Named moves come first, each a turn or a mirror and shown by rows before and after it. Which of them, in which order, take the first row of each pair that follows to the second? Write the first one first, as in the answered first pair.
move noz:
 .10 -.31  .03  .03 -.08 -.14 -.01  .12  .14 -.07  .46  .18 -.11 ->  .24 -.11  .03  .10 -.01 -.19  .04  .34  .14  .04  .42 -.02  .11
 .02  .00  .10 -.01  .09 -.07 -.11  .16 -.10  .04  .01  .15  .05 -> -.02 -.04  .09 -.02  .07 -.06 -.11  .11 -.09  .02  .03  .20 -.01
-.27  .07 -.03  .18  .06 -.01 -.05 -.30 -.13  .13 -.01  .17 -.19 -> -.09  .33 -.03  .28  .12 -.08  .01 -.04 -.13  .26 -.06 -.07  .08
-.01  .04  .16 -.29 -.05 -.08  .12  .04 -.18 -.01  .03  .17 -.26 ->  .10  .21  .16 -.23 -.02 -.11  .17  .22 -.17  .06 -.02  .01 -.06
move terim:
-.21 -.08  .08 -.52 -.02  .14 -.06 -.11 -.03 -.08  .04  .22 -.30 -> -.24 -.02  .04 -.52 -.01  .08 -.14 -.14 -.08 -.06  .00  .19 -.29
 .01 -.10 -.02 -.21  .03  .15 -.27 -.15  .17 -.25 -.15 -.10 -.03 -> -.03  .03 -.06 -.22  .08  .08 -.33 -.13  .09 -.18 -.21 -.13  .02
-.06 -.07  .33 -.16  .07  .08  .10 -.13 -.17 -.12  .01  .19 -.11 -> -.11 -.09  .30 -.14  .07  .07  .04 -.19 -.15 -.15  .02  .18 -.13
move mimil:
 .16 -.17 -.14  .28  .05 -.17  .06 -.07  .00 -.13  .01  .00  .09 ->  .09  .00 -.16  .22  .10 -.31 -.01  .02 -.15  .03 -.04  .06  .13
 .07 -.16  .04  .17 -.01 -.02 -.01 -.19  .10 -.04  .14  .00 -.05 -> -.03  .11  .01  .07  .06 -.20 -.10 -.04 -.11  .16  .07  .09 -.02
-.10 -.20 -.02  .04 -.02  .01  .07 -.16 -.02 -.06  .00  .11 -.10 -> -.17 -.04 -.04  .00  .04 -.12 -.01 -.06 -.14  .07 -.03  .17 -.07
move zep:
-.30  .26 -.06 -.15  .07 -.15 -.20 -.13  .03 -.04  .00 -.05  .12 -> -.18  .18 -.02 -.15  .08 -.22 -.22 -.02  .17 -.10  .13 -.16  .18
 .07  .01 -.04  .12 -.06 -.28  .01  .04 -.12  .19  .21 -.03  .04 -> -.02  .05 -.06  .12 -.06 -.26  .00 -.03 -.20  .23  .14  .03  .00
-.12  .26  .02 -.36  .08  .25  .15  .07 -.17  .13 -.27  .20 -.07 -> -.02  .26  .02 -.48  .15  .21  .03  .20 -.01  .00 -.22 -.02  .03
Now pairs of rows:
(two moves a pair)
-.09 -.18  .19 -.12 -.09  .13  .02  .07 -.08 -.01 -.02 -.01 -.08 ->  .00 -.09  .21 -.04 -.08  .08  .08  .22 -.08  .05 -.02 -.09  .04 => noz, zep
-.02  .11  .00 -.18  .09  .03  .00  .00 -.03 -.06 -.26 -.11  .01 -> -.06  .00  .03 -.24  .06  .09  .04 -.07 -.02 -.08 -.21  .01 -.10 => terim, noz
 .14 -.06  .00 -.03 -.04 -.08 -.01  .05 -.03  .13  .06  .06 -.09 ->  .13 -.14  .00  .00 -.06  .00  .02 -.05  .00  .07  .03  .07 -.11 => zep, mimil
-.12 -.02 -.11  .20  .08 -.13 -.20 -.14 -.01 -.09  .02 -.09  .07 -> -.03 -.09 -.06  .25  .06 -.05 -.13 -.14  .07 -.14  .02 -.13  .10 => terim, mimil
-.06  .23 -.13 -.17 -.01  .02 -.10  .30 -.27  .33 -.14  .02  .01 -> -.10 -.08 -.02 -.26 -.13  .20  .05  .16 -.21  .23  .01  .30 -.25 => terim, noz
 .03 -.16 -.02 -.14  .04 -.10 -.21  .00  .20 -.16  .11 -.18 -.04 ->  .00 -.22 -.04  .03 -.01 -.20 -.19 -.04  .15 -.12  .19 -.08 -.07 => zep, terim
 .06  .35  .05 -.13  .12 -.06  .04  .36 -.05  .19 -.02 -.12  .21 ->  .20 -.14  .14  .20 -.12  .23  .37  .05  .21 -.05  .13 -.01  .08 => mimil, zep
-.03  .10  .08 -.14  .05  .25  .16  .14 -.05 -.05 -.16 -.06  .09 -> -.06  .13  .09 -.17  .06  .20  .14  .17 -.08 -.03 -.16 -.01  .07 => terim, mimil
 .05  .02  .04 -.10 -.05 -.25 -.08  .29 -.01 -.02  .23 -.05  .09 -> -.07 -.12  .01 -.15 -.07 -.24 -.15  .11 -.04 -.08  .24  .09 -.09 => noz, terim
 .14 -.14 -.12  .13 -.17 -.12 -.04  .18  .13 -.15  .24 -.19  .04 ->  .04  .06 -.11  .15 -.14 -.29 -.04  .28 -.12  .07  .23  .00  .03 => mimil, zep
 .14 -.13 -.14  .19 -.11 -.03 -.12 -.28  .16 -.27  .01 -.25  .03 ->  .02  .18 -.22  .11  .00 -.25 -.30 -.16 -.08 -.06 -.12 -.24  .10 => terim, mimil
-.06  .25 -.14 -.19  .19 -.17 -.07  .15 -.20 -.08  .01 -.16  .23 -> -.21 -.10 -.07 -.31  .08 -.01  .00 -.10 -.19 -.20  .15  .22 -.14 => terim, noz
-.08 -.01 -.18  .05 -.02 -.05  .04 -.03 -.14  .10  .03  .18 -.14 -> -.05  .15 -.22 -.03  .07 -.05 -.05  .04 -.14  .10 -.07 -.01 -.01 => zep, noz
-.05 -.03  .05 -.04 -.10  .05  .03  .06 -.18  .21  .03  .29 -.06 ->  .01 -.16  .06 -.01 -.15  .14  .08 -.02 -.07  .11  .09  .27 -.11 => terim, mimil
 .11  .11  .08  .23 -.08  .00  .29  .09 -.16  .24  .02  .17  .02 ->  .13 -.18  .07  .30 -.15  .11  .28 -.12  .04  .01  .07  .13 -.05 => mimil, terim
-.09  .03 -.07 -.03  .03 -.13 -.21 -.17 -.10  .06  .04  .07 -.15 ->  .13 -.12 -.04  .13 -.01  .03 -.06 -.14  .15 -.10  .07 -.18  .00 => noz, mimil
 .07  .24  .06 -.08  .11  .16  .11  .07  .00  .11 -.23 -.16  .14 -> -.08 -.16  .07 -.20  .00  .21  .03 -.20  .09 -.11 -.03  .11 -.20 => zep, noz
-.02  .13 -.11 -.14  .06  .08 -.05  .12  .04 -.02 -.12 -.10  .02 ->  .09 -.04 -.06 -.04 -.02  .12  .05  .13  .18 -.12  .04 -.12  .02 => mimil, zep
 .05  .07  .02 -.24  .03 -.03 -.04  .11 -.05 -.03  .05  .02 -.07 ->  .11 -.04  .05 -.16 -.01  .01  .02  .09  .04 -.09  .13  .02 -.05 => zep, mimil
-.18  .03  .00 -.24  .00  .20 -.06 -.27 -.14 -.07 -.24  .15 -.16 -> -.13 -.05  .02 -.20 -.04  .28 -.01 -.31 -.05 -.13 -.24  .10 -.14 => terim, mimil
 .11 -.23  .07  .11  .04 -.28 -.02  .08 -.07  .02  .16  .28 -.05 ->  .09 -.04  .02  .18  .07 -.27  .06  .10 -.19  .17  .02  .30  .01 => noz, zep
-.08 -.12 -.07  .09 -.01 -.04 -.09 -.18  .02 -.05  .00 -.03 -.04 -> -.10  .11 -.07  .04  .04 -.12 -.09 -.01 -.11  .11 -.04  .01  .01 => mimil, terim
 .17  .07 -.06  .00  .08  .04 -.09  .10  .19 -.27 -.05 -.33  .17 -> -.08 -.04 -.16 -.10  .08 -.02 -.29 -.18  .09 -.33 -.08 -.14 -.07 => noz, terim
 .13 -.11  .09  .03  .00 -.17  .19  .13  .04 -.01  .15  .19  .01 ->  .05 -.04  .04 -.01  .03 -.26  .08  .14 -.04  .03  .15  .23 -.02 => terim, mimil
 .02  .21  .07  .01  .02 -.14 -.01  .26 -.02  .13 -.14 -.07  .21 ->  .16 -.03  .16  .05 -.09  .06  .17  .23  .18 -.02 -.04 -.08  .18 => terim, mimil
 .02 -.13  .23 -.08 -.35  .10 -.03 -.20 -.13  .00  .11  .09 -.10 ->  .06  .18  .21 -.08 -.26 -.07 -.05  .05 -.26  .21  .03 -.02  .09 => mimil, noz
 .11  .29  .04  .39 -.04 -.20  .22  .07 -.17  .30  .10  .08  .10 ->  .03 -.08  .11  .32 -.17 -.03  .29 -.14 -.08  .14  .24  .34 -.20 => terim, noz
 .15  .18  .07 -.15  .16  .22  .19  .18  .05  .15 -.20 -.19  .06 -> -.01 -.22  .10 -.25  .04  .25  .16 -.11  .10 -.03 -.01  .12 -.30 => zep, noz
 .16 -.12  .27  .13 -.16  .12  .35  .00  .05  .05  .17  .18 -.07 -> -.06  .28  .17 -.07 -.01 -.01  .16  .06 -.25  .29 -.08  .25 -.07 => mimil, zep
 .16  .01  .14 -.14  .11  .07  .08  .07  .07  .03 -.01  .00 -.08 ->  .08 -.02  .13 -.18  .12  .07  .06  .02  .05  .04  .01  .07 -.15 => mimil, noz
 .11 -.11  .24 -.27  .05  .32  .20  .13  .03 -.18 -.04 -.17  .19 ->  .10 -.19  .21 -.22  .05  .30  .14  .04  .08 -.27 -.02 -.23  .18 => terim, noz
 .02  .08 -.12 -.09  .11  .02 -.20 -.07  .08 -.13 -.24 -.28  .12 ->  .01 -.25 -.04 -.06 -.01  .00 -.17 -.13  .21 -.28  .04 -.12 -.05 => zep, noz
-.20  .18  .00 -.32 -.01 -.07  .10  .12 -.06  .10 -.04  .15 -.04 -> -.14 -.16 -.06 -.19 -.09  .09  .06 -.21  .18 -.22  .00  .01 -.10 => mimil, terim
 .18 -.06  .05 -.24  .03  .02  .02  .34  .10 -.08  .10 -.10  .04 ->  .02 -.20  .05 -.34 -.01  .03 -.02  .17  .08 -.15  .14  .08 -.16 => mimil, noz
-.18  .14 -.08 -.11  .04 -.03 -.01  .21 -.10  .22 -.02  .06 -.15 -> -.17  .14 -.09 -.22  .07 -.01 -.11  .22 -.04  .14 -.03 -.01 -.15 => noz, zep
 .04  .07  .08 -.03  .00 -.26 -.09  .33  .04  .11  .30  .12 -.01 ->  .03 -.16  .10  .21 -.14 -.06  .13  .02  .06  .06  .29  .29 -.16 => mimil, zep
 .06  .18 -.01 -.30  .11  .16  .06  .13 -.13  .02 -.21 -.12  .06 ->  .21 -.01  .07 -.28  .05  .17  .11  .22  .07 -.10 -.01 -.18  .08 => zep, terim
-.27  .08  .04  .03 -.12 -.13  .08  .03 -.19  .19 -.04  .12 -.03 -> -.16 -.22  .03  .01 -.16  .14  .08 -.18  .13 -.14 -.06 -.12 -.05 => zep, mimil
-.01  .06  .05  .10 -.27 -.12  .17  .10  .09  .14  .16  .30  .05 -> -.06 -.08  .01  .13 -.29  .10  .20 -.18  .16 -.01  .03  .28 -.04 => zep, mimil
-.06  .01  .18 -.31 -.02  .17  .17  .09 -.07  .11  .02  .25 -.13 -> -.05 -.12  .17 -.35 -.03  .29  .14  .02  .04 -.02 -.02  .14 -.13 => zep, mimil
 .08  .11  .02  .13  .06 -.30  .00  .23 -.03  .08  .18 -.05  .12 -> -.10 -.06  .02  .13 -.02 -.26  .03 -.04 -.10  .07  .22  .23 -.14 => zep, noz
-.05  .09  .01  .21  .09 -.19  .00  .03 -.19  .08 -.11  .13  .03 ->  .10 -.14  .09  .28  .00  .02  .17 -.03  .04 -.07 -.01  .10  .02 => terim, mimil
-.06 -.04 -.05  .14 -.07 -.04  .10 -.10 -.01  .01  .05  .06 -.08 -> -.14  .09 -.10  .04 -.01 -.07  .00 -.09 -.08  .06 -.08  .03 -.05 => mimil, zep
 .10 -.08 -.05  .19  .03 -.13 -.15  .12  .06  .02  .09  .01  .22 -> -.06 -.10 -.08  .10  .03 -.19 -.22  .03 -.04  .05  .11  .19  .05 => noz, mimil
 .05  .01 -.09 -.04  .05  .09  .15  .17  .13 -.13 -.09 -.16  .15 ->  .06 -.06 -.05  .13 -.05  .07  .32  .13  .05 -.04 -.01  .03  .08 => zep, zep
 .01 -.04  .08 -.09 -.04  .04 -.12  .12 -.03  .08 -.05  .17 -.09 ->  .00 -.15  .06 -.05 -.04  .08 -.13  .03  .04 -.03 -.03  .12 -.10 => mimil, terim
 .31  .13  .12  .06 -.06  .02  .19  .14  .04  .03  .01 -.09  .15 ->  .28 -.13  .09  .09 -.12  .06  .12 -.07  .18 -.17  .06 -.11  .05 => terim, terim
 .00  .21 -.08 -.09  .06  .01 -.18  .02 -.10  .04 -.15 -.18  .07 -> -.11  .15 -.08 -.17  .03  .01 -.21 -.08 -.17  .06 -.14 -.02 -.08 => noz, terim
-.09  .21 -.09 -.06 -.08 -.13 -.16  .07 -.07  .09 -.05 -.06  .06 ->  .07 -.07 -.04  .03 -.14  .01 -.10  .01  .20 -.14  .09 -.19  .05 => zep, mimil
-.09  .14  .01 -.11 -.02 -.20 -.24  .17 -.01  .04  .06  .00  .06 ->  .00  .13  .10 -.06 -.07 -.19 -.07  .27 -.02  .10  .15  .09  .08 => terim, zep
-.08  .11  .10 -.04 -.07 -.21 -.04  .16 -.08  .13  .11  .13 -.04 -> -.12  .17  .05 -.09 -.02 -.19 -.10  .13 -.10  .12  .02  .08 -.03 => zep, zep
-.04 -.01 -.10  .06 -.07 -.11 -.01 -.07  .11 -.02 -.08 -.15  .02 -> -.02 -.05 -.08  .11 -.12 -.12  .04 -.06  .12 -.01 -.02 -.10  .00 => zep, zep
-.03  .05  .00  .18  .08 -.34 -.08 -.15 -.03  .00  .02  .09  .09 ->  .08 -.01  .02  .26  .07 -.28 -.01 -.16  .09 -.07  .03 -.03  .16 => mimil, noz
-.15  .00 -.12 -.22 -.12  .02 -.06 -.10 -.23 -.08 -.23  .25 -.26 -> -.11  .10 -.06 -.25 -.12  .01  .03  .03 -.28  .02 -.25  .28 -.20 => terim, terim
-.03 -.05  .04 -.07  .08 -.27 -.18  .14 -.02 -.04  .22 -.03  .03 ->  .07 -.21  .06 -.02  .02 -.14 -.09  .10  .12 -.15  .26 -.08  .04 => terim, mimil
 .05 -.17  .02  .18 -.05  .11  .08 -.11 -.01 -.20  .03  .01  .02 ->  .09 -.01 -.04  .22  .02  .02  .00 -.02 -.04 -.13 -.05 -.15  .17 => terim, noz
 .00  .15 -.07  .08  .02  .11  .01  .14 -.06  .02 -.22 -.10  .04 -> -.11 -.02 -.08 -.07 -.01  .16 -.11  .00  .01 -.14 -.19 -.05 -.12 => noz, zep
 .23 -.01  .13  .14 -.07  .00  .22  .28  .10  .15  .12 -.03  .17 ->  .01 -.12  .13  .16 -.15  .07  .25 -.04 -.06  .18  .08  .31 -.10 => zep, noz
-.03  .17  .02  .03  .13 -.17 -.15  .16 -.16  .14 -.17 -.08  .03 -> -.10 -.24  .03  .02  .01  .01 -.14 -.17 -.02 -.11 -.05  .05 -.24 => noz, mimil
 .12  .05  .02  .19 -.15  .08 -.09  .06  .10 -.10 -.07 -.25  .08 ->  .04 -.13  .04  .24 -.24  .09 -.04 -.08  .07 -.14  .03 -.03 -.11 => zep, noz
-.21 -.13  .08 -.21 -.07 -.06 -.15 -.02 -.09 -.06  .16  .32 -.24 -> -.25 -.11  .03 -.19 -.05 -.09 -.21 -.08 -.08 -.09  .12  .27 -.24 => mimil, terim
 .09  .04  .01  .12 -.03  .14  .21  .03  .04  .05 -.04 -.10  .13 -> -.08 -.13 -.04  .06 -.06  .13  .08 -.24  .02 -.08 -.03  .04 -.08 => noz, terim
-.08 -.09  .01  .30 -.12  .03  .14 -.26 -.13  .08 -.01  .15 -.11 -> -.08  .22 -.06  .18  .03  .05  .03 -.13 -.16  .15 -.26 -.09  .10 => zep, noz
 .03 -.29  .05  .12 -.17  .05 -.07 -.06  .19 -.20  .23 -.02 -.03 ->  .14  .05  .06  .32 -.12  .01  .09  .15  .07  .04  .09 -.14  .23 => zep, noz
-.04  .00  .00 -.11 -.01 -.15 -.02  .15 -.15  .11  .15  .28 -.12 -> -.05  .05  .01 -.18  .01 -.08 -.01  .15 -.17  .13  .10  .26 -.11 => zep, terim
-.04  .12 -.06  .07  .02 -.01 -.04  .04 -.07  .05 -.05 -.05  .05 ->  .04 -.02  .00  .11 -.04  .11  .07  .00  .04 -.02  .00 -.06  .05 => terim, mimil
-.02 -.16  .00  .12 -.03 -.11 -.02 -.25  .07 -.06  .06  .03 -.08 ->  .08  .08  .00  .18  .05 -.13  .00 -.06  .03  .05 -.08 -.17  .15 => zep, noz
 .03  .13 -.01  .03  .05 -.37 -.11  .16  .08  .05 -.04 -.14  .11 ->  .15  .06  .12  .03 -.02 -.26  .10  .27  .15  .06  .06 -.07  .11 => terim, terim
-.10 -.12  .02  .00 -.04 -.11  .00 -.08 -.03 -.03  .05  .26 -.24 ->  .20 -.08  .06  .19 -.03 -.01  .15  .10  .19 -.08  .02 -.09  .06 => noz, mimil
-.09  .25  .05 -.03 -.09  .02 -.03  .08 -.08  .08 -.03  .07  .04 -> -.02  .22  .06 -.08 -.07  .00 -.08  .17  .02  .02  .04 -.03  .10 => zep, zep
-.10  .08 -.09 -.16  .11  .00 -.25 -.06  .04 -.08 -.18 -.14  .07 ->  .07 -.12 -.02 -.06  .02  .01 -.15 -.02  .23 -.19  .03 -.19  .09 => mimil, zep
 .07  .07 -.08  .21  .01 -.23 -.14 -.07 -.04  .20 -.02 -.06 -.04 ->  .00 -.05 -.03  .16 -.05 -.16 -.10 -.16 -.05  .16  .03  .14 -.21 => terim, noz
 .09 -.05  .04 -.11 -.05 -.01 -.04  .17  .06 -.05  .19 -.11  .12 ->  .04 -.14  .03 -.11 -.06  .02 -.08  .07  .09 -.12  .22 -.06  .03 => terim, noz
 .03 -.23  .11  .08 -.03  .08  .09  .04  .09 -.03  .27  .17 -.04 -> -.14 -.15  .04  .10 -.03  .10  .04 -.15 -.07  .01  .11  .26 -.14 => zep, terim
 .06 -.13  .02  .21  .18  .27  .32  .00 -.06  .00  .07  .20 -.19 ->  .00 -.03  .04  .13  .19  .18  .28  .07 -.16  .11  .07  .29 -.19 => mimil, terim
 .07  .05 -.04  .23 -.15  .13  .30 -.01 -.09  .03  .06 -.04  .01 -> -.06  .10 -.10  .15 -.11  .19  .24 -.14 -.16  .03 -.06  .02 -.06 => zep, noz
-.01 -.23  .04 -.05  .00  .07  .01 -.12  .06 -.16  .02  .09 -.17 ->  .21 -.03  .07  .03  .05  .03  .09  .15  .11 -.07 -.03 -.16  .13 => noz, terim
-.02 -.14  .06  .12 -.04 -.14  .05  .01  .01  .00  .18  .08 -.04 -> -.13  .01  .00  .08  .00 -.14  .00 -.03 -.12  .08  .05  .14 -.06 => mimil, zep
 .08  .09  .04  .16 -.04  .08  .11  .01  .15  .05  .02 -.28  .09 -> -.15 -.07 -.02  .09 -.06  .07 -.08 -.29  .09 -.05  .01 -.11 -.16 => noz, terim
 .03  .12 -.09 -.06  .22 -.15 -.19  .00 -.04  .04 -.07 -.06  .14 -> -.06  .08 -.10 -.12  .22 -.13 -.18 -.07 -.10  .05 -.06  .11  .01 => noz, terim
-.17 -.07 -.12 -.24  .02 -.16 -.26 -.11 -.05 -.06  .11  .19 -.16 ->  .12  .16 -.05 -.03  .06 -.30 -.11  .28  .02  .09  .17 -.06  .18 => noz, zep
 .19 -.15 -.06  .21  .04  .10  .09  .03  .22 -.16 -.01 -.29  .13 ->  .15  .19  .01  .07  .08 -.08  .14  .36 -.06  .17 -.05 -.13  .20 => mimil, terim
-.09  .14  .00 -.04  .05  .25  .03 -.26 -.13 -.01 -.30  .03 -.14 ->  .06  .11  .02  .05  .03  .31  .11 -.19 -.03 -.05 -.32 -.15  .00 => noz, mimil
 .00  .17 -.04 -.02  .02  .02 -.03  .06  .02  .05 -.11 -.10  .07 ->  .08  .06  .00  .01 -.02  .12  .09  .05  .10  .01 -.06 -.11  .06 => terim, mimil
 .14  .15  .12  .22 -.03 -.09  .20  .25 -.09  .22  .16  .01  .12 -> -.12 -.18  .07  .11 -.10 -.06  .04 -.17 -.10  .02  .21  .29 -.25 => noz, terim
-.03  .07  .06 -.02  .03  .00  .22 -.01  .01  .02 -.01  .19 -.16 -> -.05  .02  .04 -.07  .03  .10  .18 -.10  .07 -.08 -.09  .11 -.15 => zep, mimil
-.09  .15  .10 -.14  .00  .17  .04 -.02 -.17  .21  .02  .34 -.07 ->  .00 -.05  .12 -.11 -.06  .31  .14 -.10 -.01  .07  .09  .34 -.09 => terim, mimil
 .02  .04  .17  .14 -.08 -.17  .10  .21 -.12  .15  .16 -.01  .04 ->  .02 -.19  .19  .18 -.14 -.04  .15  .04  .03 -.02  .21 -.01 -.04 => mimil, noz
 .07 -.04  .04  .05 -.06 -.02  .13  .02 -.03  .11  .13  .09 -.08 ->  .12  .00  .03  .09 -.04 -.05  .13  .07  .02  .10  .11 -.02  .00 => terim, noz
 .11 -.09 -.05  .36 -.03  .16  .19 -.18  .11 -.11 -.07 -.10  .09 ->  .03 -.05 -.12  .34  .01  .13  .07 -.27  .06 -.11 -.16 -.13  .06 => terim, zep
-.02  .10 -.14  .14 -.02 -.24 -.05 -.10 -.15  .02  .00 -.11  .12 ->  .03  .00 -.14  .18 -.05 -.17 -.03 -.17 -.06 -.07  .02 -.16  .13 => mimil, terim
-.04 -.07  .05  .20 -.04  .16  .21 -.19 -.05  .02 -.02  .16 -.13 -> -.16  .22 -.02 -.06  .12  .08 -.01 -.10 -.19  .11 -.20  .07 -.06 => mimil, zep
-.06 -.09 -.16  .02  .06  .08 -.15 -.25  .13 -.22 -.16 -.21 -.06 -> -.01  .08 -.14 -.11  .13 -.16 -.29  .05  .10 -.12 -.05 -.28  .08 => mimil, zep
 .31  .22  .05  .00  .02  .27  .10  .07  .15 -.17 -.37 -.54  .42 ->  .41 -.03  .20  .41 -.21  .18  .49  .10  .14 -.05 -.02 -.18  .32 => zep, zep
-.15  .13 -.12  .01  .07 -.22 -.18  .01 -.20  .13 -.09  .05  .01 -> -.11  .18 -.05 -.01  .05 -.18 -.06  .11 -.23  .21 -.07  .11  .02 => noz, terim
 .02  .05 -.02  .14 -.04  .11 -.12 -.34  .00 -.05 -.20 -.21  .19 ->  .06  .16 -.02  .06  .01 -.04 -.22 -.15  .02 -.03 -.14 -.30  .29 => mimil, zep
-.27  .09 -.17 -.10  .15 -.18 -.40 -.08 -.29  .15 -.10  .09 -.19 ->  .08 -.38 -.10  .16  .02  .21 -.15 -.26  .23 -.26  .00 -.25 -.06 => noz, mimil
-.05  .00 -.10 -.27 -.01 -.16 -.10  .22 -.05  .03 -.07  .02  .12 ->  .10 -.23 -.04 -.20 -.10  .03  .06  .15  .16 -.12  .00 -.02  .12 => terim, mimil
